The rows of X fall into 3 groups, and each row is roughly a mix of its group's hidden directions; some rows fit no group.
X, 97 rows:
[[ 27   3  16  -9   1   3  -9  -9 -16  -2]
 [ 13  16 -26  -5   9  -8  -8   0   8  -7]
 [ 11  12  14 -11  12  -4   9 -21   5 -14]
 [ -9  -9  18  -5   0   0  26  -5  -9 -13]
 [  4 -20   1  -2 -15 -22  -1  -2 -14 -12]
 [ -9  19 -22  10   7 -13   9  -5   1 -12]
 [-10   2  14  17 -11 -11  13 -15  11  11]
 [  0   6  -8  33   3   0  15   5   1  -8]
 [ -3   0 -15 -22   7  10  11  12   0 -18]
 [-20  -1  -7   9 -11  -5  18 -10   6 -19]
 [ 12  18  -1  14  12  20  10 -10  -2  -8]
 [ -1  17   3  -7  22  19  -4  11  12  -1]
 [  3  -6  -7  -3  -6  -7 -23   7  10  25]
 [ -8  20  11   4  -7 -16   3  -8  12 -19]
 [ -3 -11   3  20   7  12  22  -2 -16  -2]
 [ -4  16  10  15   8   9  20 -13   0 -13]
 [  9   7  -6 -23  17  -2   2 -11  -1 -19]
 [ -6 -21  -5  -4 -21 -21  -3   3  -7  -3]
 [  0   4 -11  20  -8 -10  16 -10 -21   3]
 [ -5 -18  -6  14 -11 -23   0  12  -7   3]
 [  7  -3   3  -6   0 -12  17  -6 -12 -27]
 [ -2   8  17   3  -5 -15 -20  -1  14  16]
 [-13  13   1  20 -19  -9  -8  -6  15   1]
 [ -5 -18 -15   4 -25  -7 -10   8  -8   4]
 [-10 -23  22 -13  -3   5  12   0  -2   4]
 [ -5  11  12   6   4  18  20  -8  -7 -17]
 [  1   5 -18 -17  17  18  -1  13   5   4]
 [ 14  -6  10 -18   4  20   7  14 -12  -3]
 [ -9  10  -5  32  -5  -9   9  -4   1  -4]
 [ -9   3 -10  26  -5 -17  -3 -10  11   7]
 [  3  -3  14 -11  21  -3   7  21 -14  -2]
 [  6  -2   1 -19  18  19   3  14   9  10]
 [ 18   7 -13   3  20   6 -16   9  11  -3]
 [-30  -5  11   9 -13  11  -8   6  -2   2]
 [ -6   5   7  19 -14 -13 -10 -18  14   3]
 [ -8  -8   1  23 -18  -8  12 -12  -6 -10]
 [  5  16  -2  10 -13   5  19   9 -20  -8]
 [  2 -24  19  -9 -18  -3   2  -8  -3  -9]
 [-10  20   1  15   5   0  12 -12   1 -21]
 [-18   7  -5  13 -16  -5  10 -12  12 -15]
 [ -4   4  15   2   7   7  22 -15  10 -18]
 [ -5   1 -13  -5  10  12  18  11   0 -24]
 [  4  15 -10 -12  18  22  -1  11   4   0]
 [ 10  15  -4 -20  10 -11 -18   5  12   1]
 [  2  19  -1  21  14 -14 -12   4   0 -10]
 [  4   9  11  -3  -3 -15 -25  -6   7  18]
 [-11 -15   1  14 -22 -20   3  -2  -5  -4]
 [  0  -1  17  23 -16 -15  -7  -9  -1   7]
 [ 13   5   5  19 -15  -1  -9   2  -9  22]
 [-20 -15  20 -12   8   9   5   2   4 -11]
 [-10   3  -6  16  12  15   0  22  -1  15]
 [  7  -2  11  15 -15  -8  -8  -1  -1  27]
 [ 11   9 -11  19  14 -10  -3   8 -11  17]
 [-19   6  19  11  -9 -12  15  -8  -6  -7]
 [ 14   7 -23  -6   8   9 -15 -13  -7  -7]
 [ -7  19 -26   4  10 -13  -2   2   9  -3]
 [ -1   4 -19   1   0 -17 -19 -13  15  10]
 [ -3 -19  13 -15 -11  -6   8 -10   7 -18]
 [  3 -19  17 -16   6   7  -1  -3   9 -19]
 [  3  -6   8  10 -20  -4  -8  -9  -9  25]
 [ 19 -14  -8  -3   1  -8 -17  10  -7  19]
 [ 10 -14   8 -20   7  21   5  14  -5  -3]
 [  4 -18  13  -2  -4  -8  24 -15  -1 -10]
 [  6  19   2  25  18  -2   7  -3  -1   7]
 [  1  14  -3  -4  25  11  -4  17   9  12]
 [-25  -6   3  -8  -3  26   3   3   1  10]
 [-11   9  -9  25  -4  -1 -18   7  10   8]
 [ -2  10 -11  24  -5 -14  12 -13 -10   2]
 [  1 -10 -12   7 -14 -19   9  -5 -22  -4]
 [ -1  18 -19  10  -3 -11   5   0  14 -18]
 [  1  17  -6  -6  28   8   7  10   9  -9]
 [ -5  11  13  -8  -6 -17   7 -11   5 -24]
 [ -5  -8  22  10  -8 -20  10  -4 -11 -11]
 [ -3   6  17  -1 -14   5  -3  14 -22 -15]
 [-10  20  10   5  -8  11   4   6 -20 -15]
 [ 12 -15  -9  -2  14  15  20   5  -2 -14]
 [ -1  -4  15  21 -17 -12  -1 -19   0   3]
 [-16   7 -19 -18  -8   1 -15   7   6 -12]
 [-19  -5   6 -10  -6  17  -8  23   3   2]
 [ -7 -14 -12 -12 -18 -12  12  -7  -9 -14]
 [ 21   4 -21 -18   7   1 -13   4   5   4]
 [ -2  23 -17   7 -12  15  -4   3   5 -15]
 [ -1   6   7  -7  14  21  24  -1  -1 -12]
 [ -2 -20  10 -13 -11  -7  14 -10   2 -18]
 [ -8  -3  -1  24  -5  -9 -16  -9  11  16]
 [  6   7   7  -6  27   3  -2   8  22  -1]
 [ -3  19   9   3  21   8  -1   0  20 -11]
 [  7  27 -12   9  -9   1  -1  17  -9  -3]
 [-14   8  -3  11 -16  -5  10 -17  11 -16]
 [ 16   5  -9 -12   3  -4 -26 -12   1  12]
 [-19  -1  -7   5 -17 -10  11 -14  12 -14]
 [-12   3  -8   2  -7  -2  21  -6   0 -27]
 [ -5  18 -12  11 -12  14  -3  15  -6 -14]
 [  7   1  -2  -2  18   5  29   3 -13  -9]
 [ -8  11   1   4  -3 -13 -28  -8  10  11]
 [ -4   0 -17   7   7  11  20   6  -3 -22]
 [ -1 -19   3 -20 -14  -5 -20   7   7  -2]]
Here is one row from each group, named. Which group is each of the other rows in?
[ -4 -14 -22   8   8   2   9  22  -9   4] | <112>
[-18 -11  17   2   6   4  16 -11  -4 -17] | <34>
[ -4 -14  15  -7 -20  17  12 -11  -7  -1] | <46>

[  2 -11 -10 -26   8  14  15   9   2   8] | <46>
[  3 -17  -4 -11 -10 -20 -21   5   9   4] | <46>
[-5 24 -6 19 14 -5  3 -8 15  0] | <46>
[  6  19  -5  20  -3  -8  19   1  -9 -11] | <34>
[  2  -5   8 -24  10  18  -7  14  12   1] | <46>
[ -4  14   4  13   8   6  23 -11  -6 -17] | <46>
[-13  11  -4   8  -1  15   6  -4 -17 -23] | <34>
[  4   3 -13   5   9  18  16   7 -10 -22] | <34>
[ -2  -7 -13   4 -23 -10 -17   1 -13  14] | <46>
